  8.4  -2.7  -9.1  10.2  44.8
 20.1  27.6   8.9 -23.0 -37.2
 20.1 -16.4 -35.5 -26.8  -8.6
-23.1 -44.2 -34.8  -8.6   4.0
  0.6  36.4  58.9  52.7  34.0
 10.9  -3.8 -36.9 -60.4 -54.8
Rows and columns are numbered from 1.
The entry at row 3, column 1 -> 20.1
The entry at row 2, column 1 is 20.1
Report the entry directly below -9.1.
Answer: 8.9
Report the bottom-left entry.
Answer: 10.9
Report the maximum.
Answer: 58.9
Report the top-left entry.
Answer: 8.4
The smallest entry: -60.4
Report the entry just left of 8.9.
Answer: 27.6
Report the entry just right of the smallest entry.
Answer: -54.8
Report the entry just left of 34.0.
Answer: 52.7
The entry directly above -23.0: 10.2
Report the entry directly above -44.2.
Answer: -16.4
Report the entry just right of 8.4.
Answer: -2.7
Report the entry directly above 58.9.
Answer: -34.8
The entry at row 3, column 3 is -35.5
Report the entry just left of the smallest entry.
Answer: -36.9
Report the top entry of the column that holds the largest entry.
Answer: -9.1
Report the entry directly below 36.4.
Answer: -3.8
Report the entry directly below -44.2.
Answer: 36.4

Read these off the grid that follows.
1) Find the last entry in the row that holds the largest entry.
2) Find the bottom-right entry.
3) Find the top-left entry.
4) Find the entry just left of -7.4.
5) Find the entry directly below the largest entry.
6) Find the entry directly above 29.0.
7) Find the entry directly below 2.1.
8) Find the fourth entry from the end, reading row by row.
-11.1   5.4 -15.0  32.4  -7.4 -52.3
  2.0   0.6  31.2 -17.0   8.4 -13.4
 28.5   2.1   8.6 -15.2  17.9 -11.9
  9.7  -3.6 -26.4  11.3   9.6  29.0
1) -52.3
2) 29.0
3) -11.1
4) 32.4
5) -17.0
6) -11.9
7) -3.6
8) -26.4

 23.8  -52.4   17.7    9.9   11.4  -36.2   17.1  -22.0  -30.0  -25.7    7.2   29.0    3.4    9.0   43.3
The entry just left of the largest entry -> 9.0
Give the entry just right of 17.7.
Answer: 9.9
The entry just right of the centre entry -> -30.0
The entry just left of 17.7 -> -52.4
Give the entry just right of 29.0.
Answer: 3.4

[[5983 4968 4087 6501 2170 5191 5173 3080 5600 5182 8470]
 [7894 6002 6103 6428 6966 4242 4018 3178 7095 6302 6896]
 [6345 4376 5842 5136 3253 6250 6110 3329 7346 5240 9177]]
Rows and columns are numbered from 1.
What is the entry at row 3, column 1? 6345
What is the entry in row 1 and column 3? 4087
The entry just right of 5173 -> 3080
What is the bottom-right entry? 9177
What is the entry at row 2, column 1? 7894
The entry just left of 6896 -> 6302
The entry in the top-left corner: 5983
What is the entry in row 2 and column 3? 6103
What is the top entry of the column that holds the smallest entry? 2170
The entry just right of 6345 -> 4376
What is the entry just right of the centre entry? 4018
What is the entry in row 1 and column 2? 4968
What is the bottom entry of the column that holds the smallest entry? 3253
What is the entry just left of 6302? 7095
The entry just right of 2170 is 5191
What is the entry just left of the smallest entry? 6501

[[3 3 4 3 3 3 4 3 3 2]
 [4 5 4 3 3 3 3 6 5 5]
 [4 4 5 2 4 3 6 2 5 2]
 [6 2 4 5 4 1 3 2 3 4]
 [3 3 5 3 4 2 5 2 6 4]
 [5 3 6 2 4 3 5 2 4 2]
 [4 4 4 5 3 2 3 4 6 7]
 [3 5 5 5 3 4 4 3 6 6]
 [5 3 4 5 3 2 4 1 5 4]
 [2 4 5 4 4 3 2 4 4 2]
 [4 5 5 3 4 3 3 6 5 3]
 [6 3 5 4 3 2 5 1 6 4]
 [5 4 5 3 4 2 4 3 7 4]
 [4 5 3 5 3 4 4 6 4 7]]
Indices start at 1.
The entry in the bottom-right corner?
Answer: 7
The entry at row 1, column 2: 3
The entry at row 3, column 1?
Answer: 4
The entry in row 1 and column 1?
Answer: 3
The entry at row 1, column 3 is 4
The entry in the top-right corner -> 2
The bottom-left entry -> 4
The entry in row 2 and column 2: 5
The entry in row 2 and column 3 is 4

[ 1.301 -0.024  1.097 -0.751  0.236  1.830  0.844  1.014 -0.894  1.820
 -0.962 -1.258  0.248 -1.801  0.253]
The entry just left of -0.894 -> 1.014
Which number is the entry just left of the largest entry?
Answer: 0.236
The entry just left of 1.820 is -0.894
Which number is the entry just left of -0.024?
Answer: 1.301
Which number is the entry just right of -1.801?
Answer: 0.253
Which number is the entry just left of the smallest entry?
Answer: 0.248

a =
[[ 25.9  39.4  23.1   7.7  37.0  41.5  19.0  -1.0  17.8  18.8  38.2 -22.1
   33.6  16.7  -9.4  19.4]
 [ 13.1  17.2  41.4  -4.9  -6.3   8.2  12.8  40.5  10.2  37.1  -6.4 -48.2
  -21.8  36.9  -5.8 -25.7]]
Report the entry just left of -4.9.
A: 41.4
The entry just left of 37.0: 7.7
The entry just left of 8.2 -> -6.3
Report the entry just left of 19.0.
A: 41.5
The entry just left of the smallest entry: -6.4
Report the entry just left of 39.4.
A: 25.9
Report the entry just left of the largest entry.
A: 37.0
Report the entry just left of -25.7.
A: -5.8

[[41, 83, 40, 60, 51, 32, 38], [15, 40, 53, 57, 47, 38, 42]]
Find the entry just right of the smallest entry.
40
The entry just right of 60 is 51
The entry just left of the largest entry is 41
